128 stands for zero in the data rows.
Here are some points:
np.array([141, 128, 172, 113, 136, 167, 135, 116, 82, 133, 166, 132, 129,
          138, 131, 100, 160, 119, 160, 146, 111, 144, 131, 143, 147])
np.array([141, 144, 121, 144, 89, 96, 140, 124, 115, 128, 137, 160, 113,
          100, 99, 160, 135, 146, 87, 168, 132, 116, 121, 145, 93])
np.array([151, 114, 133, 139, 82, 93, 134, 137, 120, 116, 145, 167, 109,
          100, 98, 162, 141, 151, 98, 166, 136, 111, 110, 165, 98])
np.array([156, 76, 114, 125, 101, 168, 127, 178, 130, 88, 159, 110, 128,
          125, 114, 130, 171, 117, 108, 153, 131, 140, 166, 152, 121])
np.array([102, 133, 155, 142, 78, 73, 42, 96, 143, 128, 54, 102, 188,
          182, 80, 128, 92, 162, 195, 127, 153, 92, 130, 65, 176])
np.array([106, 73, 90, 96, 159, 146, 97, 156, 207, 94, 112, 100, 134,
          152, 129, 151, 73, 126, 129, 129, 148, 137, 161, 106, 162])
np.array([140, 129, 137, 130, 135, 162, 144, 136, 98, 117, 148, 116, 145,
          108, 141, 108, 179, 115, 111, 140, 133, 137, 134, 129, 128])
np.array([100, 142, 123, 119, 167, 172, 117, 68, 126, 138, 115, 62, 135,
          157, 114, 174, 60, 135, 152, 83, 149, 105, 114, 81, 159])
np.array([79, 37, 187, 71, 122, 173, 132, 128, 131, 138, 110, 141, 172,
          143, 122, 117, 109, 152, 109, 125, 145, 126, 200, 131, 169])
np.array([140, 129, 128, 157, 77, 132, 110, 147, 106, 151, 156, 116, 123,
          127, 126, 138, 175, 118, 136, 105, 117, 128, 127, 138, 117])
np.array([117, 208, 110, 188, 185, 112, 120, 145, 169, 97, 158, 121, 13,
          143, 95, 120, 133, 132, 133, 179, 117, 157, 147, 131, 227])
np.array([130, 96, 109, 179, 87, 74, 61, 139, 166, 118, 116, 149, 128,
          136, 90, 144, 156, 129, 142, 141, 140, 104, 98, 131, 118])
np.array([128, 141, 125, 103, 160, 120, 142, 146, 107, 129, 141, 144, 104,
          104, 137, 117, 108, 120, 122, 137, 125, 143, 143, 146, 128])
np.array([161, 159, 104, 203, 111, 104, 134, 183, 202, 131, 131, 150, 55,
          95, 165, 119, 127, 183, 86, 122, 118, 105, 158, 139, 97])
np.array([141, 128, 162, 149, 120, 144, 134, 108, 131, 121, 133, 108, 133,
          128, 119, 120, 170, 139, 145, 133, 106, 110, 123, 142, 129])
np.array([135, 126, 123, 131, 118, 103, 90, 108, 81, 150, 135, 97, 135,
          108, 120, 161, 143, 130, 145, 107, 157, 112, 106, 117, 136])
np.array([113, 183, 157, 150, 115, 120, 136, 73, 105, 167, 156, 100, 146,
          124, 127, 134, 124, 145, 160, 94, 95, 98, 145, 112, 125])
np.array([119, 126, 130, 151, 124, 136, 141, 126, 140, 132, 160, 113, 133,
          127, 127, 166, 142, 120, 151, 145, 116, 139, 125, 123, 119])
np.array([132, 139, 141, 117, 141, 126, 115, 133, 89, 135, 117, 119, 135,
          138, 129, 110, 147, 105, 149, 142, 119, 131, 152, 136, 144])
np.array([122, 157, 141, 166, 138, 122, 116, 127, 226, 144, 44, 36, 157,
          145, 153, 95, 70, 144, 109, 16, 81, 108, 196, 111, 199])
np.array([144, 121, 136, 151, 75, 128, 107, 145, 112, 143, 160, 124, 131,
          130, 108, 134, 170, 124, 145, 130, 119, 111, 113, 152, 119])
np.array([146, 123, 122, 134, 116, 136, 146, 136, 169, 96, 126, 122, 142,
          130, 134, 127, 123, 125, 120, 134, 127, 127, 110, 119, 121])
np.array([85, 211, 87, 131, 200, 153, 193, 104, 63, 158, 135, 159, 138,
          109, 126, 89, 70, 129, 82, 127, 110, 137, 115, 154, 99])
np.array([142, 133, 119, 161, 52, 111, 106, 148, 89, 149, 168, 104, 144,
          128, 117, 129, 196, 132, 151, 119, 101, 107, 128, 150, 101])
np.array([132, 146, 85, 136, 110, 109, 92, 92, 126, 130, 130, 148, 145,
          157, 114, 176, 116, 77, 165, 176, 154, 98, 88, 103, 105])
np.array([84, 0, 173, 54, 236, 229, 92, 157, 124, 129, 88, 66, 126,
          190, 142, 124, 157, 113, 118, 105, 179, 138, 138, 74, 177])
np.array([112, 122, 154, 108, 126, 144, 112, 80, 103, 119, 159, 121, 148,
          123, 113, 163, 126, 113, 161, 216, 151, 111, 121, 122, 96])
np.array([126, 171, 133, 64, 201, 129, 174, 97, 62, 144, 156, 190, 130,
          100, 172, 110, 103, 100, 111, 111, 133, 139, 122, 143, 104])
np.array([56, 192, 205, 135, 163, 112, 129, 57, 115, 95, 117, 38, 184,
          167, 124, 104, 69, 143, 236, 96, 148, 142, 108, 55, 166])
np.array([144, 158, 100, 209, 140, 129, 151, 154, 159, 107, 154, 48, 81,
          80, 124, 134, 153, 133, 120, 103, 120, 136, 77, 130, 55])
np.array([159, 101, 140, 129, 112, 100, 85, 97, 124, 138, 127, 122, 157,
          106, 110, 153, 126, 144, 124, 117, 129, 117, 112, 119, 112])
np.array([168, 179, 142, 160, 35, 132, 138, 154, 159, 106, 123, 91, 141,
          171, 83, 56, 155, 148, 175, 156, 106, 116, 111, 123, 156])
np.array([159, 141, 100, 142, 44, 121, 150, 149, 92, 103, 181, 123, 144,
          118, 82, 136, 162, 130, 85, 138, 109, 118, 98, 156, 92])
np.array([122, 138, 87, 128, 149, 144, 137, 143, 140, 126, 110, 175, 82,
          132, 143, 113, 135, 104, 99, 131, 125, 140, 146, 140, 105])
np.array([93, 123, 173, 125, 100, 87, 107, 124, 139, 147, 113, 142, 160,
          147, 76, 139, 104, 158, 191, 150, 112, 113, 127, 80, 159])
np.array([144, 100, 129, 123, 127, 133, 126, 128, 140, 115, 134, 130, 130,
          113, 135, 134, 143, 120, 112, 139, 121, 130, 123, 138, 121])
np.array([132, 172, 155, 167, 60, 127, 140, 134, 138, 120, 123, 90, 123,
          167, 101, 100, 156, 133, 147, 124, 113, 133, 127, 108, 167])
np.array([119, 22, 80, 134, 124, 152, 119, 177, 249, 45, 71, 74, 147,
          121, 136, 149, 177, 124, 24, 78, 120, 107, 120, 110, 84])
np.array([61, 61, 149, 102, 147, 166, 93, 144, 42, 163, 163, 154, 101,
          99, 169, 122, 117, 142, 83, 127, 165, 131, 211, 166, 136])
np.array([122, 196, 164, 167, 141, 78, 92, 143, 90, 142, 136, 69, 108,
          137, 113, 136, 106, 122, 145, 77, 66, 146, 156, 124, 90])
np.array([114, 129, 123, 118, 94, 109, 148, 138, 148, 132, 131, 164, 142,
          139, 121, 131, 131, 110, 110, 158, 126, 124, 124, 135, 114])
Here are 12 more points, each followed by its number:
np.array([124, 183, 150, 132, 68, 98, 127, 75, 107, 154, 140, 123, 126,
          130, 126, 167, 134, 117, 151, 129, 106, 112, 133, 122, 113]) 0
np.array([130, 140, 132, 142, 139, 116, 138, 122, 132, 107, 126, 130, 128,
          127, 125, 119, 143, 127, 140, 129, 120, 132, 112, 127, 119]) 1
np.array([148, 116, 145, 151, 43, 94, 113, 138, 86, 151, 160, 101, 154,
          115, 111, 139, 188, 127, 125, 91, 98, 116, 142, 148, 122]) 2
np.array([162, 45, 204, 85, 88, 134, 82, 172, 193, 123, 111, 114, 193,
          97, 161, 59, 117, 183, 154, 111, 93, 140, 230, 120, 199]) 3
np.array([139, 61, 107, 131, 141, 163, 115, 148, 184, 106, 116, 115, 139,
          125, 125, 145, 146, 120, 108, 124, 133, 131, 106, 118, 109]) 4
np.array([131, 123, 113, 120, 126, 122, 132, 116, 127, 126, 133, 126, 147,
          141, 121, 146, 137, 110, 132, 128, 123, 126, 100, 113, 110]) 5
np.array([95, 24, 147, 115, 191, 188, 113, 134, 50, 169, 158, 198, 107,
          73, 146, 140, 139, 157, 80, 172, 146, 143, 196, 153, 104]) 6
np.array([100, 143, 105, 125, 140, 127, 121, 94, 124, 144, 90, 95, 158,
          170, 117, 163, 77, 127, 155, 120, 153, 103, 102, 83, 137]) 7
np.array([138, 84, 83, 150, 66, 129, 107, 169, 125, 137, 135, 134, 129,
          107, 124, 157, 171, 131, 80, 109, 135, 118, 139, 141, 102]) 8
np.array([113, 108, 136, 135, 92, 116, 102, 109, 121, 133, 150, 120, 140,
          133, 82, 162, 123, 139, 123, 146, 128, 128, 140, 136, 132]) 9
np.array([153, 129, 123, 94, 82, 103, 99, 96, 79, 145, 179, 167, 122,
          155, 95, 160, 101, 75, 126, 145, 141, 110, 69, 153, 67]) 10
np.array([58, 148, 81, 141, 186, 112, 170, 142, 157, 117, 84, 134, 146,
          118, 130, 131, 81, 129, 124, 163, 125, 138, 128, 91, 134]) 11
Which of these numbered points is nearest to each point below by angle, seen from the average point of the first points? Its number follows each.
np.array([102, 58, 155, 102, 173, 167, 167, 139, 54, 162, 151, 132, 143,
          55, 154, 188, 155, 170, 57, 144, 140, 114, 209, 166, 135]) > 6
np.array([126, 122, 147, 141, 126, 109, 110, 133, 154, 106, 108, 80, 170,
          218, 122, 179, 95, 186, 229, 150, 191, 119, 106, 62, 211]) > 7
np.array([116, 182, 158, 188, 124, 76, 174, 142, 148, 105, 111, 133, 84,
          123, 85, 69, 143, 174, 128, 137, 87, 148, 109, 114, 120]) > 1
np.array([0, 64, 125, 121, 80, 65, 176, 53, 156, 139, 97, 160, 132,
          155, 79, 186, 130, 86, 92, 255, 128, 162, 251, 50, 152]) > 9
np.array([148, 118, 138, 113, 153, 152, 147, 130, 86, 131, 121, 140, 98,
          93, 133, 120, 148, 101, 91, 150, 128, 146, 151, 147, 121]) > 6
np.array([165, 174, 140, 134, 164, 147, 162, 147, 140, 121, 145, 138, 70,
          106, 166, 59, 131, 146, 159, 103, 82, 176, 132, 173, 111]) > 1
np.array([142, 82, 111, 115, 94, 128, 114, 171, 108, 116, 164, 146, 127,
          112, 131, 139, 163, 105, 91, 136, 129, 123, 140, 170, 100]) > 8
np.array([92, 146, 103, 147, 122, 136, 150, 118, 164, 114, 98, 116, 147,
          139, 132, 133, 113, 129, 115, 115, 124, 142, 152, 97, 130]) > 11
np.array([137, 117, 120, 97, 131, 144, 171, 129, 142, 144, 174, 144, 147,
          140, 149, 131, 117, 119, 162, 157, 114, 141, 88, 117, 113]) > 5
np.array([119, 142, 151, 134, 119, 107, 129, 114, 112, 124, 132, 134, 139,
          129, 108, 126, 122, 137, 169, 163, 130, 133, 134, 122, 149]) > 0
np.array([201, 74, 143, 104, 166, 199, 153, 168, 197, 59, 160, 83, 22,
          93, 225, 63, 207, 122, 97, 125, 121, 185, 149, 201, 100]) > 4
np.array([135, 135, 119, 167, 74, 108, 122, 117, 109, 129, 142, 116, 153,
          126, 102, 145, 160, 144, 135, 133, 118, 127, 113, 118, 96]) > 2
np.array([109, 86, 121, 135, 106, 163, 169, 118, 222, 108, 121, 105, 194,
          152, 139, 172, 126, 116, 122, 186, 124, 120, 136, 101, 122]) > 4
np.array([167, 123, 131, 119, 116, 126, 135, 122, 87, 145, 152, 102, 140,
          95, 151, 130, 140, 122, 124, 109, 120, 141, 121, 147, 118]) > 2
np.array([146, 115, 118, 136, 162, 145, 125, 149, 155, 74, 114, 111, 81,
          153, 125, 133, 131, 130, 134, 139, 151, 125, 97, 131, 149]) > 4
np.array([181, 56, 67, 161, 19, 140, 65, 190, 90, 138, 180, 148, 127,
          114, 84, 166, 179, 140, 79, 140, 126, 104, 128, 162, 72]) > 8
np.array([152, 132, 129, 126, 109, 115, 76, 112, 110, 165, 140, 184, 124,
          125, 137, 147, 138, 100, 149, 134, 153, 104, 119, 183, 94]) > 10
np.array([127, 157, 154, 131, 197, 160, 75, 21, 146, 167, 81, 85, 132,
          186, 133, 171, 67, 156, 216, 112, 121, 128, 88, 108, 150]) > 7
np.array([121, 170, 128, 121, 118, 61, 109, 124, 101, 189, 143, 185, 94,
          96, 117, 136, 87, 137, 113, 106, 96, 113, 161, 165, 122]) > 0
np.array([177, 135, 199, 114, 75, 102, 118, 114, 149, 144, 142, 118, 173,
          118, 120, 91, 118, 199, 177, 132, 101, 106, 171, 131, 173]) > 3
np.array([107, 144, 89, 127, 151, 125, 150, 164, 161, 126, 92, 160, 109,
          125, 149, 134, 118, 107, 86, 110, 138, 151, 131, 132, 116]) > 11
np.array([115, 69, 196, 114, 125, 118, 123, 136, 158, 114, 89, 55, 162,
          144, 118, 97, 133, 183, 137, 85, 125, 143, 186, 89, 224]) > 3
np.array([127, 83, 133, 87, 121, 112, 96, 141, 121, 115, 119, 87, 194,
          156, 109, 104, 140, 115, 177, 161, 133, 161, 161, 94, 166]) > 3
np.array([149, 186, 186, 90, 218, 159, 181, 95, 84, 96, 98, 102, 103,
          120, 175, 68, 177, 113, 120, 118, 134, 106, 106, 120, 146]) > 1
np.array([133, 71, 112, 115, 91, 135, 120, 174, 113, 115, 167, 132, 129,
          102, 131, 140, 168, 102, 84, 124, 121, 138, 129, 150, 98]) > 8
np.array([110, 127, 127, 126, 64, 125, 93, 121, 102, 153, 156, 158, 152,
          132, 126, 181, 142, 79, 131, 163, 147, 125, 135, 135, 82]) > 10
np.array([111, 171, 148, 167, 188, 172, 130, 82, 90, 168, 144, 127, 95,
          107, 132, 106, 117, 140, 132, 117, 90, 136, 161, 171, 142]) > 6
np.array([88, 163, 79, 120, 156, 166, 153, 141, 85, 123, 136, 133, 123,
          133, 151, 108, 64, 103, 131, 100, 121, 172, 134, 99, 120]) > 11
np.array([116, 100, 98, 108, 131, 127, 108, 144, 174, 119, 109, 142, 140,
          160, 119, 152, 100, 125, 104, 147, 149, 121, 121, 116, 145]) > 4
np.array([136, 95, 116, 134, 89, 122, 103, 154, 127, 128, 135, 133, 130,
          116, 111, 145, 155, 127, 99, 123, 122, 111, 134, 142, 111]) > 8
np.array([88, 61, 159, 81, 131, 153, 118, 122, 131, 145, 100, 199, 165,
          150, 115, 122, 103, 165, 100, 160, 177, 112, 160, 124, 144]) > 6
np.array([87, 165, 169, 123, 185, 116, 138, 83, 147, 149, 93, 43, 198,
          134, 150, 126, 73, 157, 229, 102, 138, 154, 109, 61, 153]) > 7
